Each row is where one point has got to under a steady rotation. How many ticks took it there?
The counts run from 0 to 826.
[168 157 173  86 171 133 146 159  83 116 155  82 114 161 133 146 134 153
 100  88  85 155 138 136 100 126 146 105 142 101 110 116 137 114 105 173
 108 132  82 105 146 151 121 132 100]
301
[116 100 163  99 140 144 152  70 161 126 147 114 160  78 153 127 172 142
 120 127 130 114 111 144 132 140 169 166 121 128 127 151 144 114  91 170
 103 153 151  94 107  94  98 119  84]
635
[171 101 194 113 167  95 136  99 101 128 151 103 124 161 164 125  68 123
 124 118 115 160  95 116 162 136 135 158  97 123 114 148 136  96  87 122
 106 119 104  90 155 141  93 111 124]
54
[126 100 133 116 146 154 141 138 112 117 190 118 172 141 128 134 110  80
  81 107  99 126 139 109 131 146 139 172 154 157 108 174  79 105  98 122
  96 162 103 134  82 157 122 140 109]
481
[153 113 111 136 134 110 124 119 174 103  82 152 182 127 160 163 151 144
 128 119  92 107 136 141 132 150 112 131 128 132 125 159 156 118 123 143
  59 158 169  93 102 166  78 135  86]
388
[131 126 145 102 192 136 140 142 146  82 145 147 153 139 101 133 144  95
 125 119  79 140 160 158  90 152  89  87 152 131 140 154 116 134 111 135
  75 165  98 114 113 154 131 152  98]
143
[144 122 134 120 173 125 127 114 137 113 130 104 171 149 163 102 154 150
 161 136  73 158 153  99 135 137 127 123 145 119  95 132 176 103 111 128
  80 178 103  85 162 186  91 132 125]
623
[142 122 100 112 127 126 148 117  97 156 153 112 163 107 130 165 154 139
  93 115 103 129 160 125  90 159 158 162 141 111 133 147 153  95 131 183
  85 131  89 112 114 110 110  97  61]
297
[118 166 163  99  96 129 112 153 148 104 108 159 134 162 183 122 112 120
 140 159 144 181 113 126 134 118  81 112 130 151 153 130 163  77  91 117
  97 141 128 104 122 182 173 102 122]
161
[155 150 144  98 166  80 135 133 140 135  65 140 123 149 153 132 126 161
 115 128 116 125  84 137 114 155 104 113 115 111 172  98 155 126  80 189
  95 109 144  93 126 135 110 166 132]
791
[124  90  91 121 164 122 114 125  84 149 115  98 131 126 117 107 126 130
  82 144 114  92 156  90  93 156  81 174 128 125 138 174 145 134 104 170
  85  95  91 126 119 169 126 113 135]
694
[ 73 167 126 129 158 151 135  98 158 109 151  61 161  60 168  89 134 130
 122 144 140 143 147 110 122 126 135 160  99 131 106 135 137 125 125 180
 115 157 119 146 103 100 104 118 135]
431
[168  93 162 144 157 120 131 164  99 121 140 113 145 150 168 118 104 131
  88 115  69 152 148 102 147 142 141 158 120 127  82 152 157 102 137 125
  75 147 103 132 116 194 105 123 117]
60
[131 133 137 126 171 156 135 141 156 120 139 128 192 122 148 105 132 129
 121 135  74 136 140  88 119 152 157 178 145 111 101 134 118 129 126 144
  83 190 131 114  78 145 100 167 123]
225
[101 168 124 131 166 132 105 127 153  94 109  91 150 137 192 116 149 168
 108 108 101 152 124  73 156 135 139 138 111 136  95 130 148 140 124 171
 159 141 112 141 108 163  87 133 164]
423
[157 147 142  89 116 154 140 191 113 105 160 116 129 138 146 175 110 132
  82 100  95 135 150 145  86 119 142 114 143 144 115 131 113  85 118 146
  80 144 104 129  92 169 139 147 113]
721
[118  90 154 128 166 110 115 140 140 105  98 158 117 107 122 124 129 102
  89 136  95 134 137 153 106 160  66 110  97 145 165 134 168 128 130 176
  78 119 108 140  91 167 137 121 118]
141
[128 148 104 106  95 143 152 200 133 131 105 125 150 147 122 176 145 123
  61  87 126 128  94 122 114 154 132 123 170 141 143 148 122 125 117 173
 130 130 123 136  90 130 107 136  74]
322
[143  84 203 125 167 104 133 130  78 157 134 113 101 115 146  83 101 132
  92 170 135 131 115 127 128 159 119 146 102 101 148 151 150 106  79 126
  86 125 143 101 125 151 131 134 128]
468
[142 163  97  83 168 114 145 111 151 109 125 112 147 144 127 112 149 124
 176 140 127 132 139 141  80 140  66 110 165 119 149 156 122 120  96 115
  74 152 112  72 157 149 136 142 105]
368
[ 98 179 153 131 146 119 146 129  99 135 110  71  96 134 135 125  93 140
 111 104 174 142 134 142 131 155  91 136 107 114 146 161 156 131  79 192
 133  82 116 114 125  83 128 117 103]
105
[105 155 104  93 130 109 128 152 191  95 109 157 153  92 153 164 157  98
 103 158 143 175 102 124 118 147 115 150 105 167 162 142 101 126 141 129
 129 136 132 146  69 154 145 123 116]
579
[131 113 169 124 192 121 116 102 172 104 139 117 160 102 134  91 105 116
 140 148 107 180  92 103 144 141 126 164 103 108 113 114 129 120 131 168
 127 164 101 131 108 120  93 111 152]
217
[ 99 136  70 116 102 113 139 102 156 115 121 146 204 135 169 144 170 118
 105 139 110 102 125  97 134 157 127 149 132 171 117 155 141 114  93 126
  88 152 132 136 110 166  99 166 114]
818
[154 161  99  92 105 125 145 176 107 142 110  76  98 155 150 139 113 163
 102  77 131 134 117 144  91 143 105  99 165 109 134 149 149 114 101 163
 118 113 107  80 161 130  98 124  98]
526
[117 168 133  96 175 153 140 142 140 120 122  57 105 136 179  73 148 173
 129 109 141 133 121 111 115 128 156 132 137 100 116 137 124 156  89 144
 144 145 142  84 133 138 100 161 154]
434
[108 118 116 107 111 119 149 105 194 114 121 154 184 111 152 142 126  84
 119 131 146 112  82 142 146 151 121 166 127 173 134 142 104 109  83 138
 100 149 158 117  90 115  95 151 103]
809
[172  84 157  83 160 105 117 111 111 141 123 132  99 163 140 179 101 136
  89  96 115 123 109 118 121 153 117 145 104 108 157 147 128 111  92 166
 116  76 125  84 100 142 116  95 128]
709
[132 143 126 117 141 145 121 152  81 118 165 123 155 186 152 132 123 124
  83 125  90 132 162  83 130 145 109 149 156 147 102 182 126 106  98 112
  91 146  84 136 121 201 156 132 110]
490
[136 132 148  98 153 142 137 126 125 148  99 123 135 158 172 109 114 168
 101 122 111 104  85  93 126 137 149 152 139 100 127 110 133 119  68 170
 102 126 165  75  95 135  97 169 147]
229
[106 100 115  99 113 127 146 136  99 183 142  92  93 107 149  92 108 113
  98 155 157 130 129 111  89 154 107 160 119 131 162 153 132  85  97 135
  96 106 119  88 126 130 136 100 125]
692
[127  89 151 103 146 112 120  82 145 133  98 116 135 119 175 121 152 178
 107 124 112 118 100 117 141 125 140 129 104 134 121 109 189 105  89 189
  97 109 124 107 131 147  80 115 140]
627
[107 181 163  87 168 135 137 152 144  99 104 141 121 186 137 102 119 128
 122 120 123 146  77 129 128 126  78  94 149 136 147 127 138 132  67 177
 116 129 105 115 135 139 161 175 134]
566
[124 135 111 106 119  90 133 141 177 160  79 159 152  94 147 121 130 123
 119 173 139 164 100 123  86 158 100 159 114 112 183 115 154 111 135 171
  88 130 127 104  95 115 122 104  96]
784
[105 125 118 111 119 138 136 152 179 118 133  75 135  70 177  52 135 134
 132 166 141 188 102 132  95 113 117 123 128 137 125 122 149 108 140 147
 119 186  94 125 146 144  99 118 151]
201
[ 82 133  91  97 108 130 152 159 178 129 103 119  98 106 162 139 120  86
 133 125 151 143 129 127  85 167  99 128 120 139 182 133 117 119 125 134
 113 107 144  93  76 118 116 114  99]
354
[146 115 148 126 152 120 138 166 112 159 132  92 143  96 146  92  86 119
 117 177 129 196 113  91  98 133 134 169 101 124 117 125 131  92 134 139
  91 168 114 136 115 160 117 111 164]
457
[ 84 174 141 128 172 113 125 136 180  82 131 107 116 138 146 114  68  73
 143 110 133 183 128 118 140 155  63 120 105 142 146 134 119 121 116 138
 132 113  99 127  90 116 124 105 128]
350
[ 98 175 139 114 194 104 118 149 137  76 116 114 112 148 125 142 128 117
  98 109 115 160 119 116 138 164  76  90 112 138 132 150 125 157 112 166
 152 114  83 159 124 143 118 139 148]
341
[153 104 183  82 175 140 147 155 106 121 164 100 113 167 139 119 114 117
  83 102 105 134 105 123 129 144 147 132 155 125 119 155  82 122  70 115
 120 137 130 105 115 164 117 176 141]
475
[ 99 203 166 129 145 130 140 139 108 112 161  88 146 138 140 136 105 113
 131 119 149 201 130  98 150 148 129 145 106 125 112 144 144  98 120 150
 136 142  81 142 106 107 143  82  91]
94
